One turn moves each row of this set onto another row. After a few examples, where does it send each row asked below?
Mil: 0.895; -1.017; -0.143; 0.794; -0.158; 0.113; 1.498; 0.221; 1.380; 1.114; 0.112; -1.438; -0.277; 0.487; 1.909; -0.197; 0.265; -0.515; 0.536; 1.216; -1.531; -0.875; 0.510; 0.447; 0.560; 1.414; -0.149; -0.100; 1.227; 1.114; -1.108; -0.172; 1.833; -0.174; -0.589; 1.523; -0.237; 0.177; -1.353; 0.114; 2.413; 0.284; 0.750; -0.522
kuzos: 0.857; -0.616; -0.170; 1.033; -0.606; 0.596; 1.158; -0.966; 1.073; 1.028; 1.373; -0.744; -0.788; 1.098; -0.492; -0.105; -1.558; -0.063; -0.419; 2.250; 0.395; -0.219; 1.359; 1.181; 0.909; -0.267; 0.474; -0.640; 2.461; 0.678; 0.570; -0.586; 0.155; 0.191; -0.707; -0.020; 0.353; -0.663; -1.707; 1.350; 1.446; -0.728; -0.389; -0.524
Vere: 0.304; -1.079; -0.910; 0.712; -0.817; -0.426; 0.804; -0.130; 1.599; 1.077; -0.075; -0.495; -0.567; 0.625; 0.515; 0.112; 1.378; 0.378; 0.917; 2.363; -0.663; 0.532; 1.146; 0.215; 0.119; 0.800; 0.829; -0.440; 1.163; 0.804; -0.971; -0.332; 1.559; 0.261; -1.021; 1.203; 0.818; 1.125; -1.662; 0.897; 1.788; -0.588; 0.379; -1.064
sovi: -0.577; -0.905; -1.041; 0.818; -0.707; -0.281; -0.575; 0.089; 0.447; 2.271; -1.190; -1.749; -0.180; 1.189; -0.445; 0.240; 1.198; -0.112; 0.193; 1.299; -1.109; -0.387; 1.041; -0.107; 1.188; 0.481; 0.407; -0.401; 0.828; 0.016; -0.477; -0.074; 0.827; 0.221; -0.925; -0.217; -0.258; 1.628; 0.041; 0.865; 1.586; -0.444; 0.791; -0.949
ropam: 0.369; -1.030; -1.129; 0.335; -1.105; 0.771; 0.531; -0.647; 0.816; 2.115; 1.035; -1.132; -0.599; 1.503; -0.480; 0.402; -1.059; -1.070; -0.858; 1.604; 0.018; -1.956; 1.466; 0.550; 1.420; -0.519; 0.358; -0.127; 3.349; 1.085; 0.688; -0.581; -0.094; 0.007; -0.740; -0.962; -0.603; -0.507; -0.550; 1.446; 1.439; -0.656; 0.217; -0.355
liko: 0.731; -1.125; 0.466; 1.022; 0.264; -0.372; 1.172; 0.555; 0.862; 1.516; 0.714; -1.105; -0.190; 0.522; 1.859; -0.294; 0.025; -0.432; 0.666; 0.972; -1.469; -0.800; 0.536; 0.712; 0.770; 1.062; -0.030; -0.629; 0.711; 0.895; -1.360; -0.027; 1.306; 0.254; -0.556; 1.514; 0.100; 0.427; -1.035; 0.196; 1.864; -0.127; 0.330; -0.818
kesip: 1.210; -0.967; 0.304; 0.131; -1.528; 0.214; 0.814; -0.702; 0.340; 0.978; 0.075; -0.522; 0.101; 0.967; -1.058; 0.532; -1.489; -0.813; -0.091; 1.394; 0.261; -1.602; 1.385; 0.530; 0.894; 0.050; 0.412; -0.490; 1.882; 1.130; -0.077; -0.371; 0.133; -0.996; -0.859; -0.799; -0.150; -0.059; -1.094; 1.157; 1.557; 0.157; -0.191; -0.468
pemu: -0.742; -0.572; -1.868; 0.630; 0.190; 0.316; 1.243; 0.666; 2.187; 2.217; 0.376; -1.243; -0.701; 0.541; 1.550; 0.000; 0.962; -0.992; -0.114; 1.270; -1.712; -0.642; 1.114; 0.368; 1.231; 0.677; -0.045; 0.215; 2.322; 0.855; 0.092; -0.591; 0.985; 0.700; -0.699; 1.140; -0.372; -0.230; -0.676; 0.540; 1.127; -0.922; 1.133; -0.749
rop: -0.912; -0.616; -1.521; 0.555; 0.436; 0.148; 1.153; 1.096; 1.797; 2.687; 0.857; -0.809; -0.468; 0.537; 1.287; 0.197; 0.526; -0.768; 0.233; 1.268; -1.491; -1.101; 0.986; 0.359; 1.031; 0.537; 0.178; -0.230; 1.898; 0.758; -0.308; -0.818; 0.486; 1.237; -0.609; 1.181; 0.008; 0.200; -0.495; 1.067; 0.544; -1.473; 0.773; -0.610
Zabur: 0.965; -1.044; 0.201; 0.962; -1.394; 0.610; 0.240; -0.950; 0.072; 1.202; 0.649; -1.334; -0.512; 1.583; -1.146; 0.390; -1.156; -0.648; -0.670; 1.725; -0.087; -0.995; 1.483; 0.756; 1.461; -0.303; 0.873; -0.790; 1.909; 1.043; -0.043; -0.194; 0.658; -0.499; -0.632; -0.820; -0.359; 0.251; -0.869; 1.038; 2.289; -0.011; -0.202; -0.344
rizod: 0.768; -1.364; -0.579; 0.816; -0.649; -0.746; 0.362; -0.300; 1.293; 1.222; 0.843; -0.349; -0.331; 1.142; 0.859; 0.342; 1.183; 0.499; 0.955; 2.232; -0.873; -0.516; 0.976; 0.066; -0.175; 0.810; 0.727; -0.891; 0.930; 0.843; -1.223; -0.362; 1.257; 0.591; -0.956; 1.255; 0.960; 1.183; -1.777; 1.221; 1.327; -0.297; 0.352; -0.943
zemuv: 0.911; -0.921; -0.705; 0.276; -0.925; 0.327; 0.462; -0.248; 0.835; 1.677; -1.080; -1.454; 0.213; 0.831; 0.931; 0.659; 0.774; -0.647; 0.509; 0.285; -0.656; -2.788; 0.225; -0.698; 1.095; 0.384; -0.096; 0.739; 1.503; 0.460; -0.790; -0.129; 0.661; -0.331; -0.630; 0.675; -0.868; 1.608; -1.208; 0.682; 1.344; 0.033; 0.517; -0.257
vugi: 0.505; -1.181; -0.773; 0.664; -0.714; 1.222; 0.832; -0.146; 0.343; 1.876; 0.451; -1.341; -0.136; 1.675; -1.089; 0.493; -0.999; -0.224; -0.714; 1.364; 1.066; -1.779; 1.035; 1.047; 0.798; 0.492; 0.214; 0.526; 2.281; 0.365; 0.858; -0.580; -1.043; -0.446; -0.908; -0.011; -1.063; -0.261; -0.816; 1.268; 1.767; -1.466; 0.513; -1.230
zot: -0.497; -1.014; -1.492; 0.442; -0.166; 0.601; 1.335; -0.318; 1.450; 2.598; -0.496; -1.275; -0.490; 0.903; 1.108; 0.032; 1.391; 0.683; 0.685; 1.842; 0.286; -0.971; -0.011; -0.033; -0.378; 1.222; 0.157; 0.298; 2.768; 1.115; -0.172; -0.739; 0.492; 1.334; -1.116; 1.173; 0.075; 0.293; -1.676; 0.893; 1.602; -0.784; 0.876; -0.736
Lomek: -0.523; -0.463; -2.351; 0.978; 0.235; 0.030; 0.799; 0.411; 1.872; 2.229; 0.352; -1.417; -0.523; 1.455; 1.483; -0.333; 0.387; -0.207; -0.408; 1.531; -1.681; -0.979; 1.209; 0.248; 1.355; 0.182; -0.317; 0.049; 2.107; -0.280; 0.117; -0.531; 0.430; 0.791; -0.516; 1.002; -0.559; 0.143; -0.312; 0.926; 0.707; -1.155; 0.921; -0.668
tad: 0.452; -1.017; -0.860; 0.013; -1.096; 0.214; 0.493; -0.529; 0.905; 1.841; -1.174; -1.273; -0.102; 0.465; 0.872; 0.518; 1.782; -0.886; 0.777; 0.337; -0.461; -2.049; 0.228; -0.329; 0.746; 0.649; 0.034; 0.538; 1.870; 1.584; -0.714; -0.145; 0.464; -0.146; -0.904; 1.057; -0.495; 0.930; -1.469; 0.225; 1.603; 0.314; 0.668; -0.770
beke: -0.188; -0.575; -0.502; 0.474; -0.947; 0.977; 0.886; -0.718; 0.470; 2.197; 0.050; -1.113; -0.165; 1.298; -1.084; 0.146; -1.247; -0.291; -0.532; 1.341; 0.741; -1.398; 0.891; 0.705; 0.840; -0.114; 0.256; -0.344; 2.833; 0.970; 0.654; -0.659; -0.885; 0.270; -0.956; -0.714; -0.477; -0.792; -0.889; 1.279; 1.232; -0.527; -0.055; -0.333
pag: 1.551; -1.405; -0.151; 1.131; -1.264; 0.419; 0.190; -0.330; 0.403; 0.837; 0.638; -1.469; -0.175; 2.288; -1.124; 0.486; -0.983; -0.213; -0.772; 1.607; 0.339; -1.110; 1.558; 1.023; 1.123; 0.437; 0.569; -0.102; 1.228; 0.457; 0.010; -0.294; -0.161; -1.156; -0.982; -0.188; -0.918; 0.000; -0.909; 1.406; 2.353; -0.781; 0.484; -1.083
raba: 1.494; -1.352; -0.063; 0.381; -1.318; 0.865; 0.313; -0.316; 0.421; 0.748; 0.916; -1.116; 0.144; 0.753; -1.373; 0.619; -0.965; -0.825; -0.242; 1.335; 0.404; -1.518; 1.305; 0.962; 0.762; 0.501; 0.399; 0.163; 1.124; 0.306; 0.116; -0.093; -0.412; -1.423; -1.045; 0.025; -0.616; -0.066; -0.979; 1.492; 2.085; -0.724; 0.211; -1.197
vup: -1.064; -1.218; -0.703; 0.763; -0.852; -0.029; 0.039; 0.481; 0.354; 2.609; -0.375; -0.904; 0.130; 1.456; -0.183; 1.003; 1.546; -0.260; 0.102; 1.130; -1.360; -1.439; 1.067; -0.248; 0.650; 0.746; 0.969; -0.757; 0.944; 0.955; -0.792; -0.311; 0.916; 0.483; -0.822; 0.243; -0.354; 1.558; -0.226; 0.539; 1.227; -0.313; 0.811; -0.682
gobu: 0.537; -1.002; -0.250; 0.499; -0.396; -0.259; 0.066; -0.382; 0.466; 2.189; -0.758; -1.294; -0.234; 1.058; 0.906; 0.648; 1.444; -1.086; 0.733; -0.078; -0.571; -2.255; 0.252; -0.100; 1.381; 0.439; -0.045; 0.199; 1.513; 1.621; -0.666; -0.256; 0.266; 0.334; -0.751; 0.871; -0.339; 1.292; -1.369; 0.252; 1.048; 0.065; 0.607; -0.954
Patoz: -0.177; -1.133; -1.282; 0.245; -0.028; 0.705; 0.795; -0.260; 1.286; 2.819; -0.012; -1.525; -0.118; 0.244; 1.269; -0.263; 0.913; 0.612; 0.818; 1.490; 0.409; -1.477; -0.329; -0.282; -0.380; 0.840; -0.385; 0.603; 2.601; -0.054; -0.172; -0.208; 0.029; 1.279; -1.238; 0.570; -0.046; 0.302; -1.260; 1.407; 1.287; -0.976; 0.564; -0.684
lun: -1.119; -1.008; -1.234; 0.835; -1.070; 0.031; 0.243; 0.455; 0.771; 2.303; -0.998; -1.323; -0.229; 1.505; -0.028; 0.454; 1.662; -0.295; -0.135; 1.277; -1.440; -0.429; 1.254; -0.043; 1.133; 0.587; 0.842; -0.425; 1.242; 1.038; -0.768; -0.123; 1.143; 0.128; -0.815; 0.436; -0.638; 1.112; -0.118; 0.104; 1.904; -0.365; 0.951; -0.782
rizan: 1.146; -1.214; -0.073; 0.412; -0.581; 0.514; 1.493; -0.444; 0.980; 1.282; 1.601; -0.780; -0.342; 0.949; 0.121; -0.006; -2.078; -0.410; -0.434; 2.295; 0.044; -1.212; 1.295; 0.964; 0.282; 0.561; 0.097; -0.500; 2.771; 0.773; 0.359; -0.510; 0.630; -0.194; -0.843; -0.715; 0.081; -0.974; -1.078; 1.434; 1.837; -0.330; 0.138; -0.409
Vur: 0.769; -1.348; -0.484; 0.787; -0.453; -0.637; 0.882; -0.097; 1.331; 1.175; -0.121; -0.361; -0.309; 0.989; 0.639; -0.048; 0.531; 1.133; 0.934; 2.454; -0.187; 0.046; 0.904; 0.074; 0.111; 0.586; 0.262; -0.146; 1.178; -0.369; -0.546; -0.070; 1.263; 0.172; -0.726; 0.974; 0.916; 1.637; -1.832; 0.768; 1.346; -0.909; 0.243; -1.146
benan: 0.675; -1.183; -1.055; 0.703; -0.827; 1.003; 0.097; -0.386; 1.046; 1.571; 1.222; -1.569; -0.319; 1.598; -1.060; 0.808; -0.449; -0.885; -0.961; 1.302; 0.228; -1.687; 1.428; 0.790; 1.020; 0.408; 0.193; 0.400; 2.202; 0.365; 1.096; -0.459; -0.723; -0.569; -1.169; -0.462; -1.037; -0.726; -0.770; 1.841; 1.458; -1.099; 0.933; -1.073
Subiv: 1.053; -0.855; -0.169; 1.195; 0.381; 0.115; 0.853; -0.133; 1.218; 0.848; 0.903; -1.565; -0.184; 0.251; 1.905; -0.215; -0.018; -0.438; 0.171; 1.298; -1.856; -0.893; 0.607; 0.314; 0.503; 1.286; -0.287; -0.165; 0.951; -0.215; -0.595; 0.099; 1.896; -0.065; -0.712; 0.816; -0.328; 0.416; -0.983; 0.633; 1.805; 0.216; 0.634; -0.558
bok: 1.462; -1.035; -0.500; 0.884; -0.281; 0.654; 0.694; -0.382; 1.108; 0.907; 1.431; -1.263; -0.672; 1.072; -0.721; 0.153; -1.211; -0.356; -0.305; 2.065; 0.785; -0.339; 1.343; 1.462; 0.711; 0.663; 0.286; 0.248; 1.810; 0.233; 0.658; -0.611; -0.345; -0.324; -1.145; 0.068; -0.172; -0.594; -1.361; 1.995; 1.879; -1.521; 0.395; -1.412
rara: -0.009; -1.037; -1.182; 0.690; 0.370; 0.227; 0.707; -0.349; 1.303; 2.889; 0.249; -1.600; -0.616; 1.374; 1.470; 0.065; 1.057; 0.422; 0.767; 1.564; -0.047; -1.580; -0.108; 0.042; 0.025; 1.112; -0.062; -0.148; 2.515; 1.275; -0.336; -0.972; 0.177; 1.900; -1.066; 1.088; 0.277; 0.306; -1.571; 1.439; 1.183; -0.703; 0.925; -0.695
vebo: 1.383; -1.325; -0.406; 0.819; -0.489; 1.114; 1.271; 0.135; 1.220; 0.976; 1.657; -1.310; -0.167; 1.515; -0.536; 0.411; -1.699; -0.114; -0.625; 2.151; 0.167; -1.420; 1.259; 1.133; 0.394; 0.981; 0.125; 0.085; 1.842; 0.097; 0.567; -0.711; 0.091; -0.695; -0.853; 0.344; -0.542; -0.768; -1.271; 1.844; 2.072; -1.216; 0.694; -0.707

rizan goes to ropam
rara goes to gobu
Where do these go?
zot goes to tad
Patoz goes to zemuv
pag goes to bok

